One turning vector, and how many steps it has turned
The counts run from 0 to 109.
[-13 -23 -57 -22  21 -11  24 -14  -6  16 -45  15   5  19 -41 -11 -15 -78
 -35 -29 -17  35 -20  -9   2  -6   5 -32   5  28  20  -7  42  11  42   4
 -18  -3 -17 -24   2  -8   4 -22  18 -40  -4   3 -45  19 -34   8  39  10
  51  22   9  20  -6  -9 -22  14  33  68  37  12 -44   5 -24   3  17  31
  28  -3  29  25  16 -33  -6 -17  -6]	33
[-58  38 -14  24  14  26  30  11   2   5   7  -7 -48  28 -42 -15   3 -49
 -17 -59  -4   7 -49   0   3  -4  40  -2 -23  34 -36  15  35  -8  16  16
 -23 -22 -19 -42  -5  -5   4 -25  34 -51  -7 -15 -10 -32   5 -37   4  -8
  32  -2  34  13 -17 -20 -31   4  22  58  14  18 -38 -29   0 -13  33  -1
  -8  34 -23  35  -2 -21  14  -2  -6]	31
[  9 -71   5  45  29 -57  -2 -16  35   5 -23 -23  14  -7  14   0  -8  40
 -18  23 -44   7  30   4  14 -20   4  -9  13  -7  68 -38   6  56 -14 -20
 -11  40 -16  35  30   3 -29 -42 -16  26  27  10 -11  31 -19  12 -13  13
 -20   1 -29 -29  26   8  16 -23 -12   0 -18   2  -1  19  35  10 -36   8
  17 -40   0  11  34 -11   4  29  13]	7
[ 27 -19  18  20  14 -16 -34   7   2  -4  20  -9 -33   7  43  -5  41  71
 -40  14 -56  -9   1   4 -16 -12  46  16   4  18  82 -18 -28  64  18  10
 -26  40 -19  24   8   1   4 -35   6 -11 -29  -1   2  -3  -6  15 -46  13
  18  12  49  -3 -20   0   0 -12 -30  14 -22  35 -20 -22  50 -22 -16 -56
 -16 -16   5  30   4  -1  -6  27 -31]	5
[ -3  14  -8  43  64 -20  37  -1  12   5 -16  17   4 -29   8   5   1  28
 -27   4 -29   3  19  21 -38  46 -11 -23 -20 -18   1   4  26  23 -22 -11
 -36   9  20   0  11 -31 -41 -66 -19   1  47   9  43  -5 -13  18  -6 -10
 -14 -50  34   3 -21 -44  11 -14 -64  -7  -9   8 -21   3  15  -6  12  13
  16  -9 -28  17  41   2  50  29 -10]	61
[-58  80  10  47  -4  34   8 -14  41  29   8  14 -35  15 -20  38  15  -7
  31 -25  -5  20 -65   2  13  -7  14  28 -41  -8 -54 -15  26 -25  26  10
  10  11  -4 -43 -14  11  -8 -20  26 -16 -36   3  37 -12  -2 -24  18  -9
  15  -5  10   8 -26  24 -19   4  17  16 -15   6 -36 -13 -15 -39 -29   6
   3  17 -23   5 -18  28  -5  -3   4]	27
[ 18  38 -30  16  30  -8   9 -19  -6   0   4  50  -5  -5  25   7   4  37
 -15  27 -68  34  -9  18 -13  10 -34 -25 -31 -32  -7 -21  -1   9  -7  22
  -2  53   0 -11  11 -39 -34 -64   8  -1 -12  42  45 -33 -27  17 -19  -1
  45  10  49  11 -39   5  16   4 -30   6 -34 -13 -26   1 -14 -46  -3  -1
  11  13  10  52  48  23  24   7  -8]	63
[-38  12 -17 -42   3 -12 -34 -14  20  19   4  37 -14  34 -35  29 -11  -9
  16  -6  28 -36 -13  17 -10 -36  18  -9   0  50  32  -4  36   4  54 -21
  33  31  46 -12 -26 -20  54  -3  61 -44   5 -40 -10  -2  17  -4   5  21
  29  21  25  42 -28  15  -4  23  -3  43  22  10 -55  -7 -21 -10  30   4
  -2  -1  20  36   1  16   4   2 -24]	36
[ 27 -33 -34 -20  16 -59 -20   3 -18   8 -25   7  35   5 -11   3 -17  18
  17 -17 -13 -32  48  -5 -23 -19 -49 -25 -38  -6  71 -12 -10 -32   4   1
 -23  22  28  40  -7   5 -15 -12 -22   5  16  45  20 -24  10  13  23  49
   4  25  -1  19   0  10 -13  18   1  23 -34  41 -29  82 -37  26 -10  10
  -1 -16   8  -3  34  22 -30 -25 -29]	51
[-10 -12  -2  11 -10   6 -27 -25  30  43 -12 -14 -20  45 -31  62   9  29
 -27 -31 -42  20  -9 -55  -6 -16  16   2  -6   4  19 -32 -37  25  27  24
   3  18 -27  -5  14 -30  21 -22  45 -28 -48   7   0  -5  -5  24   0  54
  23  22 -20  39 -11  30 -37  -5  -2  51 -11  51  28  -1   6 -13 -11  10
  -2   6   7  -5 -10  53 -30  12  26]	94
[ 43 -18  -8  45  23 -57  29  16  -9  -4 -32 -17   8 -14   5 -51  24  30
 -36  10 -21 -48  35  19 -16 -40  39  -9  -7   6  63  13  -8  19  12 -14
 -52   7  -2  -2   6  30 -17 -49 -33  27  23  13 -22  23  -1  15 -25  11
   5   8  31  -2  -9 -25  -3  -9   4  19 -12  53  -8  30  38  19 -20 -29
 -15 -60   8  -6  -7 -30  18  16  -9]	3
[ 25 -10  19  55  23 -27  17  15  -9  -9  14 -29 -25 -12  22 -20  23  71
 -41   3 -62 -38   8  22 -21 -19  38  10  21  15  65  18  -5  46   7  -5
 -34   5  -6  12  15  18  -9 -54 -17 -13  16 -15  -5  17  -4  19 -45   8
 -10  -4  35  -2  -3 -20  15   6 -25  14 -20  42  -3   7  53  20 -13 -16
 -25 -22 -20   3  -9 -43  -8  40 -25]	4
[ 58  -9   5 -14  19 -34  -1 -14  29  13 -10   8  -3 -41  21   8  31  10
 -49  51 -24  43   6  -1 -41  37 -13 -12 -46 -16  22 -25 -26 -10 -15 -17
 -22  41 -10 -30   7 -19 -19 -13 -17 -19  -6  43  42 -54 -31  30  -4 -16
  26 -51  21  17   7  -7  -7 -11 -50  17  -6  21  36  17 -15 -47  -1 -28
   2 -26  25  24  31  28  36 -11   5]	59
[-75 -20   9  29  19 -21  -6   1  26  -1  11 -37   8  31 -29  18 -34 -56
  12 -54 -20  -6 -23 -26  40 -16   4   1 -22  23   3   2  36  36 -23   6
  -7 -17  -6   4  23  49  -6   5 -26   7  41 -29 -12  42   6  -9  -3 -31
 -28   6 -27  -5  45   3  -9 -16  44  12 -46  18 -24 -13  -3  56  -6  -1
  23  -1 -23 -18 -21 -16  11  30 -18]	83
[ 10 -28  -2  14  33 -27 -64 -33  67   2   9  -4 -15  -1  28  31  -1  57
  18  31 -59  39 -11  16  23 -29 -12  -6 -35  12  25 -33   4  33 -20  -2
   4  52 -16 -22   4   4  -9 -12 -11  -5 -26  29  34   9 -35  -2 -18 -22
 -24  31  -9 -11 -11  11  27   9  -9  -4 -39  -9 -22 -19   2 -31 -44 -23
  41  14   6  -7   0  50  -2  15   0]	10
[-13  29  22 -14  20  -3   0  10  10 -29  33  37 -52 -10  24  13  14 -35
  -4  34   6 -11 -56  39  13   6  37  19 -50  24  26 -19  53  39 -20 -20
  11  35 -29 -63  15  34  -9  26   6 -34   3   4  -8  10 -25  13 -66 -62
  -9 -35  31   3  13  -9   8  -8 -27   3  14  17 -42 -53  38  -6  12 -57
 -21 -20  10  19  -7   7  29  14 -25]	71
[  6 -15  24  32   6 -44  46  14  39  28  -5 -29   2 -13 -17 -19  34 -17
 -28 -16  21  22   5 -11 -30 -37  29  -5  -9 -24   8   5  33 -27  -7 -23
 -28 -36  24   8 -25  14  10   7 -16   5  28 -46  13 -17  33 -11  -2  -8
  -6 -33 -34 -24  37 -21 -19  11  38  62 -28  65  18  53  -2  43 -18  13
  -4  -4 -20  21 -15 -27  36   6 -13]	43
[-57   3  25  -2  38  -8  -3 -33  61  20  17 -20   6  -7 -35  59 -17 -19
 -15 -57 -13  15   1 -23   4 -21  26   9  -9  -6  18  13   9   0   3  30
 -12  16  -6 -38 -25 -25  13 -24  18 -54  -7  -1  21 -10  20 -22   2  -1
 -46  -2 -40  33  17  28 -28  11 -21  31 -12  18  18 -19  -2  30   2  18
   6  23 -51   6 -14  45  15  39  22]	97
[-40  17  -3  55   2   9  25 -12  63  47 -66   9  12   1 -14  37 -15 -32
  33 -10  -3 -11 -28  11  -9   5 -18  23 -24  -8 -36  -4  47  20   6 -16
  -1  11   2 -29   3  26 -22 -30   7  24 -16 -11   8  32 -15   4  27  12
 -31  -9 -50  17  14  23 -23 -22   8  -1 -23  18 -30   8 -20   6 -21  56
  31 -30 -14 -23  23  28  15  19   9]	25
[-49  15 -17  71  -6  21 -27   0  15  21  43   6 -34  40  -6  32  19  24
  13 -23 -76   6 -54 -18  44 -35  27 -10   8  18  -7 -21  21  57  -4  30
  10  18  -6  28  27  31   9   2  31  20 -19 -21   1  26  13 -10 -36 -20
  14  38  13  -6  -5  22   3   9  17  33 -47  33 -34 -14  25  -3 -21 -15
   7  45   1  13 -11   3 -17  15  -9]	80
[ 18   8 -36  69  17   2  -2 -14   6  47 -22   5  -3  19  -7  -6  15  18
  21  29 -63  -6 -13   7  16 -11  -3 -21   3  18  -3 -27  33  18  20 -17
  10   9 -16   5  32  27   3 -16  16  65 -27  -1 -20  52 -29  -3  11   8
  43  18  12  16 -35   1 -19  -2  16  26 -29   0 -59   5  11 -42 -31   4
  31 -31  40  15  21 -14   6  14   6]	77
[-59   1  -4  25  -3  31  -5 -24  35  16  -1  32 -26   0 -10  50 -26  19
  23 -50 -20 -25 -28  20 -14  33  13  37 -26  21  -8 -41  35  55  36  -5
  18  15 -26 -31  38  14   9 -25  38 -28  24  -1   1  17 -16  -8   0  41
 -49 -19  -9  31  -4  -3  11 -22 -43 -17  -6 -15 -35 -40  15  -5   7   3
  13   9  -8   4  17  16   1  21   8]	22
[ 16  44   2 -18  29   1  -4 -24  31   0 -17   9 -19  18 -34 -20  19   9
  -1 -34  15 -25  -3   3 -27 -21  27   8 -19  13 -14  38   4 -48  35  31
 -41   9   3 -69 -56 -21   3 -38   6 -61 -42  26  21 -29  14  -8   7   5
   4  -2  35  29 -47  -6   8  54  -7  24  19   1  -7   2 -15 -15  31 -22
 -26   1 -26 -12  -7  18   5   3 -21]	102
[  2  -9  18  20  24 -38  12  15  22   7  42 -19 -18  15  -6  -2  33   6
 -30 -38   1  15  -2 -15 -29 -27  19  12   8  25   3  12  11 -14   4  -4
 -31 -27  26   8 -40 -25  33   7  -2 -34  15 -51  16 -36  29 -35 -28 -10
  14 -43   7 -15  11 -14 -21   7   6  76 -11  34  12   2   0  11  15  -7
  -7  19 -28  15 -24 -23  31  -1 -17]	44
[ 19 -23  26   4   9 -50  36  26  10   3 -19   7  -6 -47  21  17  29 -14
 -30   7  23   4  19  -3 -31   9   4   8 -47 -41  30  -2  -8 -15 -24 -17
 -31   7   5  13 -19   7 -37 -26 -59  -3  29  16  16 -26  27  42 -43  15
 -24 -45 -25   7  58   1 -25 -37  -7   9 -19  51  31  42  -2  32  -6  -6
 -12 -46 -23 -13  23  23  17  -5   1]	56
[ -6   0 -28  19 -13  16 -27   9  14 -13   9  21 -45  36  -9  23   2  19
  -2 -31 -45 -10 -50   1 -27  34  26  32 -19  31   3 -22 -15  65  52  15
 -30   2 -38 -48  29   1 -33 -16 -24 -53 -14  17 -12 -16 -22  18  -1  33
   2 -17  52   1 -16 -36  14 -21 -19   2   4  -9 -26 -14  26 -32  -8 -64
 -26  27   2 -17   9 -22   3   7 -44]	18
[ 16 -61 -43   9  40 -65   5   8   2   6  -9 -20  42  10  -8  -8 -18  -6
 -48 -27 -19  17  34 -10 -25 -19 -10 -37  -8  14  23  -3   8 -26 -12  -5
 -42 -19  27  40 -18   0   9 -17 -18 -11  53  -5   3 -25  -1  -7  25  12
  -3 -21   5  -3   3 -29  -7  14  16  54 -22   8 -21  50 -21  12   9  18
  20   5  -5  27  23 -44  33   7 -15]	47
[-25 -37   4  19   4 -34  27 -36  43  43 -31 -18  22  -2 -34  53   3 -13
 -32 -24 -42  27  12 -38   5 -14   1  22  -2 -13  17 -25 -10  24  10  21
 -14  28 -20  21   3  -9  11 -31  23 -17 -32  16 -15   2   1  19  26  41
   8  11 -61  47  -3  26 -36 -24  13  53 -25  26  25  30  -5   9  -2  46
  13  -3  -8   4  23  35  -8   5  39]	95
[ 27  24  26   4  32 -26 -16 -10  40  -2  17   3 -33 -32  27  21  20  30
 -42  16 -11  43  10  22 -30  20   8  -1 -49  -8   4 -17 -10   7 -37 -16
 -29   1   9 -31  -9 -19  -3   9 -12 -44   4   0  48 -46  -7  32 -29 -18
  11 -73  35  10   5  -6 -13  -4 -56  16   4  33  21 -11  14 -20   0 -52
 -24 -12  10  13   9  23  24  -1   2]	58
[-25  10 -29  -7   1   9  13 -23  -2 -19   0  20 -27  33 -38   3  -7 -55
 -39 -29 -18  30 -40 -15   2  -1  43 -16 -24  36  -3  -9  30 -10  42  20
  -6 -11 -26 -47   1 -15  25   7  36 -66 -32 -14 -47  -3 -25 -28  13   8
  75  15  32  12 -14  -5 -33  21  39  76  43   7 -33 -19 -12 -28   9  15
   6  27  18  32   7 -17   2 -14   6]	32
[-52 -34 -39   6  15 -16  50   0   3  -4 -32  -1  20  10 -44 -19 -22 -53
  -2 -34  10 -27 -22   2  -8   4  19 -17   9  51  16  13  72  12  42 -17
 -18 -14  -7   7   8 -12  19 -36  25 -39  34 -14 -45  21  -7  -6  36  14
  17   8  -1  14   2  -9 -23  14  20  35  31  17 -47   6  -3  30  32  39
  15 -19   8  36  27 -34  10  12  11]	34
[  6 -32   9   0  19 -35 -60 -40   9  10 -44 -16  15  19 -51   4  -3 -43
 -17 -15  -8   6 -34 -18  15 -20  -5 -13 -45  57  21  13  34  -2  11  10
 -21 -13 -35 -43  13  68   7  48 -11  -5   9  11 -37   2 -40  16  39 -25
  10  24   3  30  -2   9 -20   0  28 -10 -12  41  -4  22 -31   0 -43 -13
  41 -25  32 -39 -25  -8 -18  10  16]	86
[ -7  -2 -10 -14  41 -59  30 -17  50  26 -50 -28  16  -9 -48   1 -21 -35
  -9 -16  31  -1  10  -9 -15 -21  -6   1 -17 -14   0  40   4 -48  14  10
 -29  13  13 -53 -52  -4 -30 -58 -20 -42 -12  35   9   6  -7 -23  31  -7
 -38   4 -21  37 -19  11 -17  36  39  -1 -14  25  -2  18 -37  20   0  30
  32 -10 -23 -11  10  21  28  17   6]	100
[ 13  -5 -12 -10  13  -6  35  16  14  -8   7  24 -46  24 -23 -14  11  23
 -14 -23   7 -44   5  20 -46  -7  44  12   9   7  38 -12 -14   7  51   3
 -20  32  28 -17 -33 -22  -3 -57  13 -58 -16 -19  -4 -43  24 -16 -40  57
 -13  -2  16  19 -11  -4   4   6  -7  46  20  10 -22  -5  25   6  33  -8
 -30  -2 -33  30   4  12   1  -4 -44]	106
[ 15 -33 -19  24  36 -48 -37 -29  61   7 -36 -17   6  20   9   6   0  18
  40  23 -34  30  -5  13  13 -37 -18  -9 -38  -2  22 -26  30   7 -22   4
  -9  47 -18 -10   6  23 -49 -27 -57  11  -5  52  29  25 -26   7  -2 -30
 -33   8 -22   0  12  14  35 -13  12 -31 -43  -3 -14  20 -24  -5 -42  -9
  48 -17  -4 -26   6  45 -11  13  11]	11
[-37   0 -10  41  -9  -2  22  -5   4  31 -26 -13   6   7 -43  33  -2  43
 -33 -67 -30 -38  -5 -47 -22  -4  30  27  18  18   6   9  -2  35  34  -2
 -32 -12  -5   3  17   6   4 -40   4   5  -2  -9 -34  -2  21  22  10  67
 -16 -14  -4  27  -4  -7 -51 -18 -27  23  -9  51 -30  22  26  23   7  14
 -15 -14 -21  -8  -7 -12  -8  41 -10]	92
